In the data rows, the value 500 means zero.
Here are some points:
[321, 327, 324, 394, 906, 780, 703, 484]
[305, 345, 331, 418, 846, 865, 698, 480]
[302, 347, 320, 421, 721, 860, 730, 508]
[320, 358, 343, 396, 684, 812, 764, 561]
[315, 307, 338, 399, 638, 840, 768, 595]
[329, 293, 329, 402, 666, 840, 753, 615]
[329, 284, 343, 388, 612, 778, 739, 653]
[292, 275, 304, 372, 586, 785, 756, 671]
[302, 273, 319, 357, 584, 757, 772, 682]
[321, 252, 334, 381, 541, 722, 789, 708]
[345, 254, 319, 384, 509, 703, 769, 743]
[343, 259, 304, 372, 514, 649, 769, 759]
[350, 243, 293, 372, 491, 645, 759, 771]
[375, 249, 305, 340, 448, 620, 740, 793]
[387, 232, 312, 334, 474, 614, 725, 792]
[380, 639, 453, 581, 511, 571, 481, 451]
[393, 631, 454, 594, 537, 530, 483, 412]
[361, 561, 408, 539, 601, 488, 489, 422]
[395, 531, 464, 507, 650, 450, 535, 431]
[381, 531, 485, 505, 709, 395, 546, 491]
[391, 515, 460, 473, 769, 425, 562, 479]
[411, 477, 499, 429, 721, 410, 557, 528]
[415, 459, 496, 438, 690, 438, 587, 539]
[427, 455, 508, 428, 657, 463, 550, 534]
30 more points follow, each with its number after it:
[432, 464, 520, 407, 631, 475, 548, 551] 0
[460, 427, 521, 423, 602, 451, 536, 546] 1
[481, 404, 476, 442, 585, 521, 496, 555] 2
[457, 443, 481, 428, 571, 566, 492, 540] 3
[491, 407, 504, 432, 550, 600, 499, 538] 4
[518, 404, 487, 411, 534, 601, 504, 566] 5
[703, 274, 198, 289, 387, 719, 658, 713] 6
[737, 310, 233, 296, 395, 649, 668, 776] 7
[729, 295, 228, 282, 342, 589, 679, 811] 8
[786, 301, 249, 274, 379, 570, 708, 767] 9
[798, 262, 238, 300, 344, 520, 723, 746] 10
[806, 305, 259, 268, 402, 516, 713, 724] 11
[799, 269, 253, 251, 370, 477, 744, 693] 12
[856, 252, 231, 283, 353, 490, 713, 704] 13
[876, 232, 282, 283, 386, 464, 679, 706] 14
[874, 221, 263, 285, 381, 480, 648, 699] 15
[874, 215, 264, 239, 368, 451, 618, 704] 16
[853, 257, 247, 288, 358, 429, 584, 731] 17
[856, 376, 275, 251, 382, 415, 556, 770] 18
[842, 509, 246, 250, 390, 426, 573, 749] 19
[824, 675, 269, 253, 387, 385, 562, 745] 20
[396, 581, 748, 595, 591, 393, 325, 174] 21
[434, 561, 755, 588, 582, 443, 320, 237] 22
[435, 585, 776, 616, 606, 473, 319, 228] 23
[418, 540, 766, 667, 589, 488, 317, 237] 24
[431, 542, 728, 717, 598, 469, 310, 251] 25
[461, 538, 697, 763, 601, 471, 314, 281] 26
[431, 510, 666, 787, 570, 463, 315, 266] 27
[429, 487, 642, 854, 575, 468, 348, 254] 28
[453, 511, 582, 829, 546, 468, 336, 282] 29
Which three of these numbered points are nearest to each point below, looking only along the 3 directions in which the first points spread most? Their numbers follow each, nearest first.
[564, 592, 637, 505, 591, 471, 296, 406] > 22 26 27
[593, 688, 685, 397, 157, 301, 448, 501] > 20 19 29
[594, 707, 671, 359, 92, 350, 407, 533] > 20 19 29
[607, 704, 723, 414, 119, 294, 456, 436] > 20 29 27
[644, 725, 706, 436, 195, 293, 483, 446] > 20 29 27
[437, 500, 564, 787, 586, 517, 327, 249] > 28 29 27
[578, 592, 673, 520, 612, 429, 305, 412] > 22 21 26
[398, 497, 563, 711, 383, 410, 461, 582] > 20 3 2
[392, 738, 550, 616, 647, 280, 277, 496] > 22 21 26
[510, 670, 698, 543, 669, 354, 282, 393] > 21 22 23
[368, 531, 582, 651, 354, 413, 426, 566] > 20 3 2
[524, 623, 691, 576, 615, 390, 293, 423] > 22 21 26
[596, 739, 554, 717, 303, 224, 395, 357] > 29 27 26
[511, 570, 441, 379, 449, 530, 612, 529] > 5 4 3
[416, 487, 532, 741, 732, 542, 397, 290] > 24 23 28
[420, 492, 598, 809, 574, 500, 331, 241] > 28 29 27
